One turn moves every row onto another: examples first, then more rows asked:
K_258: [-12   8  -4  19 -15  10 -10  -6  -3  -4 -13   2]
K_261: [  2   3   6   9 -10  -9  -3 -17  -3  10 -10  14]
K_485: [ -5   7 -14  11 -14  -1  -3  -6   6  21  -6  10]
K_512: [-11   3 -13   8  -6  -9  -4  -6 -11  -1  -8  10]
K_466: [  6  12  -8  10 -14  -1 -13  -6   0  -7  -9  -4]
K_771: [-6 13  2  8 -7  7  7  6  4 12  5 -6]
K_289: [-12  21  13   7 -14   7  -3   0  -1   4   0   9]
K_758: [-11  17   6  15  -2   1   1  -6   1   7   4  -7]
K_376: [  7  -1  -2   2 -18  -2  -9 -10  -3  -1 -15   0]
K_951: [  2   8   5   7 -19  -7   7   0  -3   6 -20  -3]
K_49: [ -5  11   0   2  -9   3  -1 -13 -19  -4 -10  -1]
K_312: [ -5  19  -2   7 -12   0   9   2  10  13  -7   0]
K_79: [-19  16   8  15 -12   4  -4  -6   6   7   3   3]
K_140: [ -2  -8  -9  10 -13   4 -13  -8   2   4  -8  -3]
K_741: [-8  5 -1 -8 -4 -6  4  0  6  6 -5  7]
K_363: [ -8  12  12  15 -14   4  -3   3   9  16  -6   5]
K_795: [  3   4   0   4 -10   9  -2  -1 -12  15   8   6]
K_879: [-3  5 -1 -4 -5  5  1 -4 -1 11  8 -6]
K_585: [-15   9  -9   7  -7  10  -8  -3 -14   1  -9   7]
K_282: [ -3  12 -16   8 -12   0  -5  -7 -17   4  -7   6]
K_278: [-10  23  12  10 -16   0   0 -10   3   4  -2   2]
K_640: [-8 12  7  3 -8 -4 11  8  4  7 -2  3]
K_339: [ -2  13  17  12 -15   6  -2   3   3  14  -4   2]
K_596: [  1   1   6   1  -9 -15   6  -8  -1   7  -4   9]
K_201: [ -2   3  -4  16 -10   5 -10 -13  -2  18  -5  12]
K_493: [ -5  -4  -3   3 -15  -1   4  -8 -10  18 -10   9]
K_176: [ -5  10  17  13 -13  -2   0  -1   9  13  -7   1]
K_153: [ -9   1  -5  19 -14   6  -1   0   3  15  -8  -9]
K_29: [  1   6  -4   6 -10  -2 -13   4  -2 -10  -8   5]
K_180: [ -6   7   5  12 -13  12  -8  -3 -13  -9  -7   0]
K_281: [ -5  -4  -4   5 -15   0   3 -10 -10  21  -8   6]
K_406: [-16  17   7   9  -2  -2  -1   6   1   2  -2  10]
K_324: [ -5  -2   6   7 -11   7   2  14  -9   6  -5   3]
K_124: [ -3  15 -12  -4 -13   5   0  -4   6  15  -7   2]
K_823: [ -5  -6  -1   4 -12   1   4  -7 -11  20  -6   8]
K_676: [ -4  30   4   8 -12   2   2  -2  -2   9  -7   2]
K_24: [-17   4  -8  10  -5  -4  -4 -15  -7  -1 -12  -1]
K_438: [ -2   3  -5  12  -7   2 -15  -1   1  -7   0  -4]
K_570: [ -9   6   5  14 -14  -1  -4  -9  -5 -11 -15   0]
K_935: [  4   1   9   9  -7   5  -7  -9 -12  11   1  15]
K_442: [ -4   3  -8   7  -6  -4  -2 -12 -18  -1   0  -3]
K_624: [  0  -6  -2   0 -13   6 -12   3  -7  -1  -8   7]

K_278 moves to K_79
K_281 moves to K_823
And these:
K_935 moves to K_261
K_29 moves to K_466
K_624 moves to K_376
K_485 moves to K_795
K_570 moves to K_258
K_49 moves to K_24
K_442 moves to K_512
K_124 moves to K_879
K_312 moves to K_771
K_676 moves to K_758
K_339 moves to K_176
K_324 moves to K_951

One turn moves every row onto another: examples first, then more rows asked:
K_941: [ 16  -7 -11  -8   6  -6  -1  -2   3  -7   0  -3  -2 -13  -5  -5  -7]
K_927: [ -4   6  10   0   3 -10 -12  -9  -3  10  -9  -7   4  -5   2  -6 -15]
K_232: [-6  2  6  9 -1 -7 -3 -5 -2 -6  8  0 -6  5 -1 15 -1]
K_968: [ 10   0   1  -5   9  -7   3  -7  -2   9 -11 -16  13   1  -3  -8 -13]
K_26: [ 12  -9   9   2  -1  -2  -3  -9  -5   0   6 -10  -8  -5 -13  -9   3]
K_531: [  4 -10  -4   4  11 -11  -1 -13  -5  -5  15   0  -3   5   3   4  -5]
K_450: [  2   0 -16  -5   6 -10   6   8   4   0   0  -5   9   6  -9  -3   1]
K_3: [  4  -6  -4  -3  -8 -11  -6  -1  15   6  -7   4  14   2  -7   9   5]
K_345: [ -6   1   1   6   1 -17  -1  -5   2  -5  14   0  -3   6   1  11  -2]
K_444: [ 14 -15   2   9   5 -10   0 -12   1  -5   6   5   9   9   4   2  -5]
K_604: [  2   3  10  -5   6  -6 -11 -12  -6  12  -9 -10  -4  -7  -1  -5  -8]
K_519: [  3   3   2  -1   8 -11  -2  -7  -4   8  -7 -16  11  -4  -2 -14 -14]
K_646: [  7  -7  -7   1  -4 -12  -6   2  10   4 -11   5  16  -1  -4   8   3]
K_465: [  5  -2   4   6  -4 -18   7  -1   9 -10  12  -4   4   5  -6   6  -6]
K_884: [ -4  -5 -10   0   3  -1   5  -8  -2 -18   3 -13   2  -8  -4   3  -5]
K_146: [  5  -2   3  10  -4 -11  13   4   5 -10   9  -8   9   6  -6   8   0]
K_606: [  2   5  -9   5   4 -10   3   9  -4   0  -5  -2  16   2  -6 -14  -9]
K_806: [ -6   5   2  -5   4 -10   0  -3   2  10 -13 -14  13  -1   6   4  -8]
K_665: [ -1   2  12   2  -8   3  -7  -5   1  -4  -5   1 -10   0  -5  14  -3]
K_422: [  5  -7  -1  -7   1  -1 -11  -3   3  10  -4  10  -9   0   0   9   1]
K_65: [  7   9  12  -2   4  -8  -2   0  -4   6  -7 -11  -1  -3  -2  -8 -19]
K_187: [  2  -6  -9   5   9  -4   1 -14  -6 -14  11  -4   1  -2   1   1  -7]
K_710: [ 14 -11   9   6   0  -2  -2 -10  -4  -4   1  -6  -4  -7 -12  -9   5]
K_395: [  2  -5 -15  -8   5  -8   9   6   5   5   2  -6   7   4  -7   3   3]
K_960: [ -5 -10   1   6  -6  -6  -8 -10   2   4  -5  -2  15   2   4   5  10]
K_614: [ 15  -9  14  10  -5  -8  -1  -9   3  -9   9  -1  -1  -3 -10  -4  -1]
K_873: [  9   4  -4   2   5  -9  -1   6  -4  -6  -2  -1   2 -16  -3 -10 -15]
K_664: [  6   0   2  -4  -3 -10 -12  -3   4   3   2  -1  -9  -7 -21  -3   2]
K_73: [  5   7   2   6   2 -11 -12  -2  -6   1  -2   4  -1 -11 -14 -11 -10]
K_381: [  4  -2   1  -8  -2  -9  -7  -3   6   5   7  -2 -10  -6 -18  -2   1]
K_5: [  2  -4  -9  -5   1  -3   3 -10   1 -15   5 -16   5  -9  -4   0  -7]
K_175: [  3   4  15  -2  -2  -6  -4  -4   3  14 -16  -6   6   5  -1   0  -8]
K_227: [10 -6 -1  4  0 -2 15  5  1 -2 -4 -9 13  9 -4  7  1]
K_498: [  6 -13   3  12   0  -6  -4 -12   1  -5   0   6  15   6   5   2   2]
K_71: [  2   5  -2  12   1 -13  -8   5  -2   4 -12   6  19  -7   0   3  -7]
K_325: [ 16  -9  12   8  -5 -13  -1  -8   7  -8   8   5   2   6  -7   3  -6]
K_358: [-1  6  7  6 -2 -5 -9  8 -4  7 -7 11 -2 -3  2 -7 -6]
K_672: [ -1   8   3  -1   3 -11   1   0  -2   5 -13 -12  12  -2   5  -1 -19]
K_886: [  4   7   8 -10   0  -6   1  -4   2   3  -7 -18  -1  -5  -5  -7 -15]
K_298: [  1  -3  -2  -2   0  -3 -11   3   2   8  -5  12  -8   2   3   6   3]
K_661: [  2   5  13   4   3  -9  -4   0  -3  14 -14  -6  11   4   2  -6 -11]
K_33: [ 9 -6  4  9 -4 -3 14  5  4 -6 -6 -7 12  5 -8  6  4]
K_8: [ -4   2  10   5  -7   0  -1  -1   1  -6  -4   0 -10  -2  -9  13   0]
K_244: [ 17 -11 -11 -10   3  -5   0  -6   8  -4  -1  -4   1 -11  -9  -2  -8]
K_190: [ -5 -12   0   9   0  -2  -7 -12  -2  -1  -6   2  11  -1   5   4   9]

K_960 moves to K_665
K_187 moves to K_146
K_444 moves to K_345
And these:
K_65 moves to K_519
K_71 moves to K_358
K_604 moves to K_886
K_190 moves to K_8
K_664 moves to K_941
K_422 moves to K_381

One turn moves every row onto another: examples first, then more rows asked:
K_622: [19 -7 13 -5 -9  2  7 -5  2 -2 -6  9]
K_563: [ 9  8  4 12  7  2  7 -3  0 -8 -6 -1]
K_186: [  1  -8   4   0  12   9  10 -18   0   2  -6  -6]
K_308: [ -2  -6   0   8  -9  -8  20 -14   1   9 -22  -8]
K_373: [  5  -9   8  -4   5  -2   8  -7  -3 -11  -5  -7]
K_554: [ -2  -7   9   5   8   1   4  -5  -5  -1 -12 -11]
K_952: [ -3  -7   4   4  -5 -11  21 -14   0  -4 -19  -7]
K_910: [ 10  11   3  18  -8  -4  16  -5   5   2 -16   8]
K_736: [15 -6 14  0 -1  7 -2  1 -2  5 -6  5]
K_301: [ 12  -4  13   9 -16   0  11  -4   3  15 -20  10]
K_280: [ 14  -6  10  -2   2  13   7 -14   3   9  -3   7]
K_448: [17 10  7 13 -3  3  7 -2  4 -2 -6 10]
K_455: [  2   9   1  18   3  -4  16  -7   2  -5 -15  -2]
K_791: [ -3  -5   1   8   0   1  21 -22   4  10 -17  -4]
K_414: [ -4  -5   5  13  -6  -7  16  -9   0   9 -25  -5]
K_683: [ 10  -3   7   6 -11   6  18 -18   7  16 -15  10]
K_220: [ -1 -10   3  -1   6  -1   6 -11  -5  -3  -8 -14]
K_333: [ 15  -5   8   3 -19   0  14  -9   3  14 -16   9]
K_765: [16 -8 11 -5 -4  6  1 -4 -3  4 -2  3]
K_819: [ 11  -4   8   3 -19  -8  21 -11   4   5 -19   9]

K_414 moves to K_554
K_952 moves to K_373
K_280 moves to K_683
And these:
K_765 moves to K_333
K_563 moves to K_448

